Each row has a name. After each piece below comes the name of the row it's from, unless a question asks for something else. Each question is about the rows just above it.

Columns, left to right: T P A M K Y U
Q_222: [152 153 100 160 100 162 167]
Q_73: [153 152 100 169 102 136 157]
Q_539: [101 102 165 169 102  90  88]
Q_561: [101 102 165 169  95 104 116]
Does one of the named rows hold [100 152] side by side, in this order? | no
Is [102 101] printed in one of the named rows, side by side and in this order? | no
Which row holds this, read backwards? [102 169 100 152 153] | Q_73
Which column holds [100 102 102] top down? | K
Does one of the named rows hold [ 95 169 165 102] side by side, in this order? | no
Which column holds this, read top down? [152 153 101] | T
[101 102 165 169 102  90  88] | Q_539

Columns, left to right: Z V L R D B
Q_539: [136 114 117 174 101 144]
Q_20: [143 113 127 136  99 117]
Q_505: [142 110 140 150 110 142]
Q_198: [147 110 175  89 136 126]
Q_916: [135 117 110 170  98 135]
Does one of the named rows hold [110 150 140] side by side, in this order? | no
Does one of the named rows hold [136  89 175] side by side, in this order? | no
[136] with -1 step of 1 on every entry: | [135]
[117 174] with +1 step of 1 on every entry: | [118 175]

Columns, left to right: Q J F N
Q_515: [147 107 131 153]
Q_198: [113  88 106 131]
Q_73: [114 153 107 131]
Q_222: [114 173  88 117]
Where do [113  88 106 131] appear? | Q_198
Among the named rows, does one hold [114  88] next to each other, in this order? | no
Does one of the named rows hold [113  89 106 131] side by side, in this order? | no
Which column holds [131 117] top down? | N
Is [153 131 107] printed in one of the named rows, side by side and in this order? | no
[153 131 107] is which row, read backwards? | Q_515
[ 88 106 113 131] is which row reordered? | Q_198

Columns, left to right: W H G S
Q_20: [124 112 126 127]
Q_664: [112 124 139 116]
Q_916: [159  82  88  83]
Q_198: [130 128 132 128]
Q_505: [129 130 128 135]
Q_73: [116 124 113 139]
Q_515: [126 127 129 126]
Put [116 112 124 139] back in order: which row is it? | Q_664
[112 124 139 116] is in which row? | Q_664
Is [135 128 130 129] printed in one of the named rows, side by side and in this order? | no
Which row holds [135 128 130] read backwards? | Q_505

Columns, left to right: Mok nomu zeda lig
Q_453: [128 140 131 132]
Q_505: [157 117 162 168]
Q_561: [ 98 162 163  97]
Q_73: [139 128 126 121]
Q_764: [ 97 136 108  97]
Which row holds these entries in another order? [121 126 128 139] | Q_73
Does one of the named rows hold [136 108  97] side by side, in this order? | yes

Columns, left to right: kam zunam Kifa vemet sebap nit keda gase gazin
Q_916: [ 88 125 136 145 134 126 133 106 127]
Q_505: [118  97 131 135 121 120 145 144  99]
Q_222: [124 112  92 149 123 121 141 145 143]
Q_664: [145 149 131 151 132 113 124 106 152]
Q_539: [116 151 106 111 113 127 144 148 143]
Q_515: [120 154 129 112 147 105 126 154 111]
Q_20: [114 154 120 150 107 156 113 144  99]
Q_764: [ 88 127 136 145 125 126 106 134 134]
Q_453: [111 135 151 117 110 130 145 128 145]
Q_561: [125 111 161 144 119 112 119 159 132]
Q_198: [118 145 130 115 145 111 141 109 138]
Q_73: [137 107 122 108 143 148 108 134 144]
Shift each entry of [111 161] by +1 times 1: | [112 162]
Which row holds this, read backwards? [119 112 119] | Q_561
[106 144 145 106 148 154 144 134 128 159] is in which column, read top down? | gase
Which row holds this, read backwards? [107 150 120 154 114] | Q_20
Put [ 88 106 125 126 127 133 134 136 145] back in order: which row is it? | Q_916
[118  97 131 135 121 120 145 144  99] | Q_505
Which column holds [118 124 145 116 120 114  88 111 125 118] top down? | kam

Columns, left to right: Lin tato fes zugom
Q_916: [134 126 132 125]
Q_20: [140 132 163 125]
Q_539: [118 131  86 127]
Q_198: [134 126 132 103]
Q_561: [118 131  86 112]
Q_505: [130 136 121 110]
Which column holds [134 140 118] top down? | Lin
Which row holds this, read backwards? [125 163 132] | Q_20
[132] with -1 step of 1 on every entry: | [131]

Columns, left to right: togu dase govu tisot ber zef Tevag Tani
Q_73: [110 156 116 163 117 120 159 116]
Q_20: [111 167 122 147 114 111 159 138]
Q_764: [108 159 120 144 124 120 160 135]
Q_505: [107 151 118 143 122 129 147 129]
Q_222: [110 164 119 152 116 116 160 131]
Q_515: [107 151 118 143 122 129 160 129]
Q_664: [112 113 113 171 124 130 137  89]
Q_453: [114 124 116 171 119 115 137  97]
Q_539: [114 167 122 156 112 106 160 138]
Q_561: [114 167 122 156 112 120 160 135]
Which column holds this, read top down? [156 156] | tisot
Which column holds [160 147 160 160 137 137] top down? | Tevag
Which column holds this, read top down? [110 111 108] | togu
Is [151 118] printed in one of the named rows, side by side and in this order? | yes
Which column holds [122 120 118 119 118 113 116 122] top down? | govu

Columns, left to right: Beda Tosi denuf Kas pusur naba
Q_916: [167 157 105 106 121 166]
Q_664: [106 105 121 167 157 103]
Q_515: [143 144 105 166 121 103]
[157 167 121 105 106] is which row, read backwards? | Q_664
Among the named rows, does one hold [167 158 105] next to each other, in this order? | no
Among the named rows, does one hold [167 157 105 106 121] next to each other, in this order? | yes
Is [143 144] printed in one of the named rows, side by side and in this order? | yes
Which row holds this, read backwards? [167 121] | Q_664
[121 106 105 157 167] is which row, read backwards? | Q_916
Does one of the named rows hold [168 157 103] side by side, in this order? | no

Columns, left to right: Lepe sozot keke Gome kobi
Q_198: [101 159 115 153 156]
Q_539: [101 159 115  89  92]
Q_505: [ 92 137 119 104 156]
Q_73: [128 117 114  91 164]
Q_764: [102 153 156 115 159]
Q_515: [159 155 120 149  95]
Q_561: [155 159  98 104 105]
[101 159] with +1 step of 1 on every entry: | [102 160]
Is [153 156 115 159] printed in one of the named rows, side by side and in this order? | yes
Which row holds this, read backwards? [119 137  92] | Q_505
Which column holds this, read top down? [ 91 115 149 104] | Gome
Which column holds this, read top down? [159 159] | sozot
[155 159  98 104 105] is in which row? | Q_561
[101 159 153 115 156] is which row reordered? | Q_198

